In the data rows, zero lies at 4.5, halfway between 4 and 5.
Here are some points, one per row:
[5 5 2 5 7 4 5 6 4 9 4 6 5 9 7 2 4 3 4 5 6 4 3 2 4 3 4 3 4 4 4 5 3 6 5 4 6
 3 6 3 6 5 8 4 5 3 6 4]
[4 6 8 4 4 4 3 3 5 9 3 6 4 5 5 4 5 4 5 3 6 5 5 7 4 1 3 4 5 3 5 4 5 5 3 5 4
 7 5 5 4 4 2 4 4 5 2 3]
[5 4 5 5 5 5 3 3 4 9 4 2 6 6 4 4 3 4 3 5 4 6 3 6 5 6 7 7 4 4 1 4 5 5 5 5 4
 3 4 7 3 4 4 2 3 5 4 4]
[6 5 7 4 3 5 6 4 5 9 4 3 3 4 2 4 5 3 5 5 5 5 6 6 6 6 5 5 5 4 3 3 5 4 6 5 3
 6 4 7 2 4 3 3 4 4 3 5]
[4 3 5 4 5 4 5 3 3 9 5 4 4 1 4 2 2 5 4 4 4 6 4 5 4 6 3 5 5 3 7 3 5 5 5 2 4
 6 3 3 5 4 3 5 4 7 3 6]
[5 3 6 4 5 5 3 5 5 9 4 5 2 5 4 3 6 6 4 4 3 6 6 6 3 5 5 7 5 4 4 3 4 6 5 4 5
 4 6 6 4 5 3 5 2 4 3 5]
[5 2 3 7 3 3 7 9 0 5 0 2 0 9 5 4 7 4 9 2 6 7 2 1 0 4 8 3 9 7 6 0 8 5 0 0 4
 1 3 0 0 2 5 4 9 2 8 8]
[6 6 2 2 2 4 4 6 2 9 5 6 6 6 5 4 5 4 3 3 7 7 4 3 4 3 5 4 3 7 4 3 5 6 7 4 6
 3 5 1 4 4 5 5 4 2 7 5]
[4 6 6 6 3 4 4 4 5 9 6 4 4 7 5 6 5 3 6 6 3 5 5 6 4 5 5 5 5 2 4 5 5 5 5 5 4
 3 5 7 7 4 4 7 5 4 5 4]
[7 4 6 5 3 6 6 2 4 9 5 5 5 3 4 6 5 4 5 5 5 4 3 3 4 5 5 5 4 3 3 4 6 3 5 6 5
 4 4 6 3 5 3 3 6 6 3 3]
[3 3 6 0 1 9 8 2 0 0 8 0 2 6 3 6 9 0 2 0 9 5 5 1 3 5 1 6 5 5 6 2 3 6 8 1 6
 0 4 9 2 5 4 8 7 7 3 5]
[4 3 3 5 5 3 4 5 4 9 5 4 5 9 3 4 4 6 4 2 4 5 6 5 2 2 4 2 5 6 9 5 5 4 4 5 5
 4 7 3 7 5 5 5 9 4 6 4]
[5 4 5 4 6 4 6 5 6 7 5 3 4 3 5 5 4 4 4 4 5 4 7 4 4 5 7 4 2 5 7 3 5 6 4 6 4
 5 3 5 4 6 3 5 6 4 6 4]
[4 3 4 4 4 5 4 3 3 8 5 5 3 2 6 6 5 3 5 5 3 5 6 3 6 6 5 4 2 6 2 5 3 2 6 5 4
 3 6 3 6 5 3 5 2 5 4 5]
[5 3 5 4 2 7 4 5 5 9 6 4 4 2 4 3 3 3 4 4 6 4 5 6 2 4 4 4 6 6 5 3 3 4 3 3 3
 5 5 4 5 6 5 6 4 6 5 4]
[2 4 4 4 4 3 4 5 2 9 7 5 6 7 7 7 6 2 6 9 5 8 4 1 7 7 6 4 2 6 1 4 3 3 4 4 4
 3 2 5 6 5 5 4 5 1 5 4]
[5 4 4 4 4 5 4 3 5 6 6 2 4 4 6 4 6 6 7 6 6 3 3 7 4 5 6 3 4 5 4 4 4 5 4 6 3
 2 4 4 4 3 4 4 3 5 4 4]
[6 5 5 6 5 6 5 4 6 0 4 5 4 7 5 6 2 4 4 5 5 4 1 4 6 5 5 3 5 6 7 3 6 3 5 4 4
 6 3 6 7 3 4 3 5 6 5 4]
[2 9 8 9 5 5 9 0 0 0 3 6 5 1 0 6 2 2 8 9 5 6 2 4 0 5 8 4 0 2 3 0 0 1 3 5 4
 7 9 4 1 5 9 7 4 0 2 5]
[6 4 2 5 6 3 4 7 5 9 7 6 6 9 4 6 7 6 2 3 3 6 6 4 3 2 4 2 4 5 3 4 4 5 3 5 5
 2 3 3 6 4 8 6 6 5 4 5]
[4 7 4 5 4 3 4 3 4 6 6 4 5 4 2 4 2 4 5 2 4 4 5 5 3 4 6 5 5 3 4 5 5 3 5 4 5
 5 6 6 4 4 3 4 4 5 6 7]
[4 5 5 3 4 3 5 4 5 9 5 4 2 3 4 5 6 5 4 3 4 2 4 5 4 3 3 6 5 5 5 5 5 3 2 6 4
 4 4 4 4 5 5 5 2 2 4 3]
[4 4 5 5 6 3 4 5 3 3 7 3 3 8 4 4 5 4 5 5 5 5 6 6 5 3 6 4 4 4 4 5 6 2 3 3 6
 5 4 4 2 6 2 6 2 4 5 3]
[4 5 5 4 4 5 6 5 5 6 3 3 3 7 5 4 5 5 5 5 3 3 6 4 5 3 3 6 3 5 7 5 6 4 5 5 3
 7 6 6 3 3 6 4 6 6 2 7]
[3 2 6 5 4 5 7 5 7 8 4 3 1 5 2 6 3 5 4 5 4 4 7 6 4 4 3 5 5 4 5 4 5 3 6 6 4
 5 7 5 4 5 1 3 5 6 5 4]
[5 5 6 3 3 7 3 3 3 7 4 5 4 3 3 1 4 4 7 5 4 5 5 5 5 5 6 7 6 2 2 4 5 2 6 6 5
 5 4 7 5 6 3 4 4 3 4 4]
[4 4 6 5 2 5 5 2 5 4 3 5 2 3 3 5 3 4 6 7 6 6 6 6 6 4 6 5 4 4 3 6 5 3 5 6 5
 5 3 5 3 3 3 5 5 7 4 3]
[7 4 2 5 7 4 3 4 4 9 5 5 5 9 3 6 3 6 4 4 7 5 5 3 2 4 3 3 4 6 6 5 4 6 4 5 7
 6 4 1 4 3 8 6 7 3 6 5]
[6 6 5 5 5 6 5 4 3 9 5 3 3 5 4 6 3 5 6 4 4 6 5 6 5 6 5 8 4 5 5 4 3 4 3 4 4
 7 5 6 4 4 3 4 5 3 3 5]
[4 4 0 6 5 5 4 7 5 9 4 5 5 9 4 4 5 6 4 4 4 5 4 4 2 2 5 2 4 7 6 7 3 6 5 4 4
 5 4 4 6 3 7 7 5 3 5 6]
[3 6 4 4 4 4 5 4 4 7 4 5 2 4 5 5 4 4 4 6 3 6 5 5 5 4 3 3 6 4 3 5 5 5 4 4 3
 5 4 7 5 8 4 5 3 6 6 5]
[5 0 5 8 9 9 2 9 0 9 7 8 4 0 6 9 6 6 6 2 7 0 6 5 7 0 0 0 2 7 4 4 7 9 5 3 7
 3 8 8 0 0 9 6 6 0 8 5]
[4 5 5 4 4 6 7 6 3 9 4 4 6 6 7 4 4 4 7 4 5 7 3 4 7 7 6 5 3 3 1 4 4 3 5 4 6
 4 3 7 4 3 6 3 3 5 4 1]
[1 7 4 6 6 5 3 5 4 9 5 5 5 6 4 5 5 4 4 3 5 4 4 3 5 6 5 6 6 4 6 4 2 4 6 6 5
 3 3 5 4 5 5 3 6 3 7 3]
[6 6 8 6 4 6 5 6 6 7 4 3 6 3 5 6 5 4 6 7 4 6 6 5 7 6 5 6 5 5 3 5 5 4 5 5 5
 2 5 5 3 6 4 5 4 4 4 4]
[6 4 3 4 5 2 5 5 3 4 6 5 6 7 4 5 6 7 2 6 4 3 5 5 1 3 4 3 5 5 9 7 5 4 3 2 7
 6 4 5 6 2 5 6 9 7 7 6]
[3 6 3 6 5 5 5 6 5 4 4 3 3 6 7 5 7 3 4 6 5 7 4 3 9 6 6 3 3 5 1 6 4 5 4 5 4
 6 4 5 8 4 6 2 3 0 3 5]
[0 5 9 5 3 2 2 3 2 4 2 3 6 7 0 8 9 4 5 0 0 4 0 3 9 2 6 5 2 9 0 3 6 9 5 0 3
 9 9 3 9 9 6 9 9 8 9 2]
[4 5 5 5 5 4 5 5 5 7 5 6 5 7 7 7 6 4 6 3 6 4 4 7 6 6 4 6 4 4 2 5 5 1 6 4 1
 6 4 5 4 6 6 5 4 4 4 5]
[5 6 3 3 5 5 4 5 4 5 4 4 2 4 5 5 3 5 5 6 4 3 5 5 6 5 5 3 6 5 2 5 2 4 6 5 2
 5 3 5 5 5 3 5 4 6 4 4]
[5 3 4 5 3 5 6 6 3 0 4 5 4 9 5 7 3 5 6 5 4 2 6 3 5 5 4 3 6 5 6 5 4 6 4 7 5
 6 3 5 6 6 6 4 2 7 4 4]
[4 4 2 5 5 2 3 5 4 7 5 5 4 8 5 5 5 5 1 4 6 1 2 5 4 4 4 3 5 5 9 5 4 6 5 3 7
 5 4 1 6 4 8 4 6 4 5 6]
[4 6 3 5 6 6 3 6 3 7 4 7 5 6 5 6 6 4 5 7 6 6 2 2 6 8 6 4 3 4 1 3 7 5 4 4 3
 3 4 6 5 7 6 2 1 3 3 4]
[5 5 5 2 5 5 5 6 5 4 5 4 5 4 5 4 4 2 6 7 6 4 3 4 6 5 5 4 4 4 1 5 5 4 5 6 4
 4 5 6 5 5 3 4 5 2 2 5]
[5 4 6 6 4 4 5 5 4 4 4 5 3 0 5 4 4 4 5 5 3 6 4 7 5 6 5 4 3 5 6 5 5 4 4 8 4
 4 4 5 4 5 3 6 3 5 4 6]
[5 3 2 7 5 4 3 4 6 7 4 4 8 5 6 5 7 2 4 6 4 6 2 1 6 6 7 4 6 4 5 3 4 6 7 5 5
 5 6 3 2 2 6 6 4 4 3 4]
[7 5 6 4 3 5 3 4 4 7 3 5 6 7 6 4 3 3 4 5 3 3 4 4 5 4 5 3 4 5 4 5 6 5 4 4 5
 5 2 4 3 4 6 5 4 4 3 4]
[4 2 2 7 4 4 6 5 5 8 6 4 4 7 5 0 2 7 2 2 4 3 5 5 3 2 1 5 5 3 3 4 5 5 2 3 5
 5 4 2 2 3 5 3 6 5 6 5]
[6 3 3 4 4 3 2 3 5 9 5 7 5 7 1 1 4 4 6 2 2 4 4 7 1 1 1 7 4 5 8 4 4 6 5 2 8
 5 5 4 1 3 6 2 7 9 5 1]
[4 5 6 3 5 5 5 3 4 9 6 4 3 6 3 5 4 5 4 4 4 3 5 6 0 4 2 5 5 5 4 7 6 5 5 5 4
 5 4 4 4 4 3 3 6 6 5 4]
[6 5 6 2 4 5 3 6 6 3 3 7 4 5 6 5 3 3 5 4 4 5 2 2 6 5 8 5 3 2 6 7 4 6 3 3 3
 3 6 4 5 3 5 6 3 4 4 5]
[4 5 4 4 4 5 5 6 7 8 3 4 5 8 2 4 6 5 3 5 2 4 3 4 5 3 1 2 2 3 5 4 3 5 4 5 5
 4 5 5 4 4 3 3 4 5 9 5]
[1 4 0 3 8 9 9 0 5 9 9 9 9 9 2 2 4 4 6 1 2 0 8 6 9 7 9 3 6 9 7 3 4 8 1 5 7
 3 7 2 7 0 3 6 4 7 4 6]
There is one direction along which these points spread out most. Take the direction at right angles to it along which they spread out most. Go by this last direction. How far along it is each point below, from 0 to 99? 50 is the average, and the first point above lies past it. One standard deviation of the points above along it is 16.
[2 9 8 9 5 5 9 0 0 0 3 6 5 1 0 6 2 2 8 9 5 6 2 4 0 5 8 4 0 2 3 0 0 1 3 5 4
 7 9 4 1 5 9 7 4 0 2 5] 74
[2 4 4 4 4 3 4 5 2 9 7 5 6 7 7 7 6 2 6 9 5 8 4 1 7 7 6 4 2 6 1 4 3 3 4 4 4
 3 2 5 6 5 5 4 5 1 5 4] 84
[5 3 6 4 5 5 3 5 5 9 4 5 2 5 4 3 6 6 4 4 3 6 6 6 3 5 5 7 5 4 4 3 4 6 5 4 5
 4 6 6 4 5 3 5 2 4 3 5] 34
[6 3 3 4 4 3 2 3 5 9 5 7 5 7 1 1 4 4 6 2 2 4 4 7 1 1 1 7 4 5 8 4 4 6 5 2 8
 5 5 4 1 3 6 2 7 9 5 1] 16
[0 5 9 5 3 2 2 3 2 4 2 3 6 7 0 8 9 4 5 0 0 4 0 3 9 2 6 5 2 9 0 3 6 9 5 0 3
 9 9 3 9 9 6 9 9 8 9 2] 79
[5 0 5 8 9 9 2 9 0 9 7 8 4 0 6 9 6 6 6 2 7 0 6 5 7 0 0 0 2 7 4 4 7 9 5 3 7
 3 8 8 0 0 9 6 6 0 8 5] 70
[1 4 0 3 8 9 9 0 5 9 9 9 9 9 2 2 4 4 6 1 2 0 8 6 9 7 9 3 6 9 7 3 4 8 1 5 7
 3 7 2 7 0 3 6 4 7 4 6] 42
[4 4 6 5 2 5 5 2 5 4 3 5 2 3 3 5 3 4 6 7 6 6 6 6 6 4 6 5 4 4 3 6 5 3 5 6 5
 5 3 5 3 3 3 5 5 7 4 3] 36
[7 4 6 5 3 6 6 2 4 9 5 5 5 3 4 6 5 4 5 5 5 4 3 3 4 5 5 5 4 3 3 4 6 3 5 6 5
 4 4 6 3 5 3 3 6 6 3 3] 39
[6 6 2 2 2 4 4 6 2 9 5 6 6 6 5 4 5 4 3 3 7 7 4 3 4 3 5 4 3 7 4 3 5 6 7 4 6
 3 5 1 4 4 5 5 4 2 7 5] 65
[5 5 2 5 7 4 5 6 4 9 4 6 5 9 7 2 4 3 4 5 6 4 3 2 4 3 4 3 4 4 4 5 3 6 5 4 6
 3 6 3 6 5 8 4 5 3 6 4] 69
[5 3 4 5 3 5 6 6 3 0 4 5 4 9 5 7 3 5 6 5 4 2 6 3 5 5 4 3 6 5 6 5 4 6 4 7 5
 6 3 5 6 6 6 4 2 7 4 4] 56
[3 3 6 0 1 9 8 2 0 0 8 0 2 6 3 6 9 0 2 0 9 5 5 1 3 5 1 6 5 5 6 2 3 6 8 1 6
 0 4 9 2 5 4 8 7 7 3 5] 49
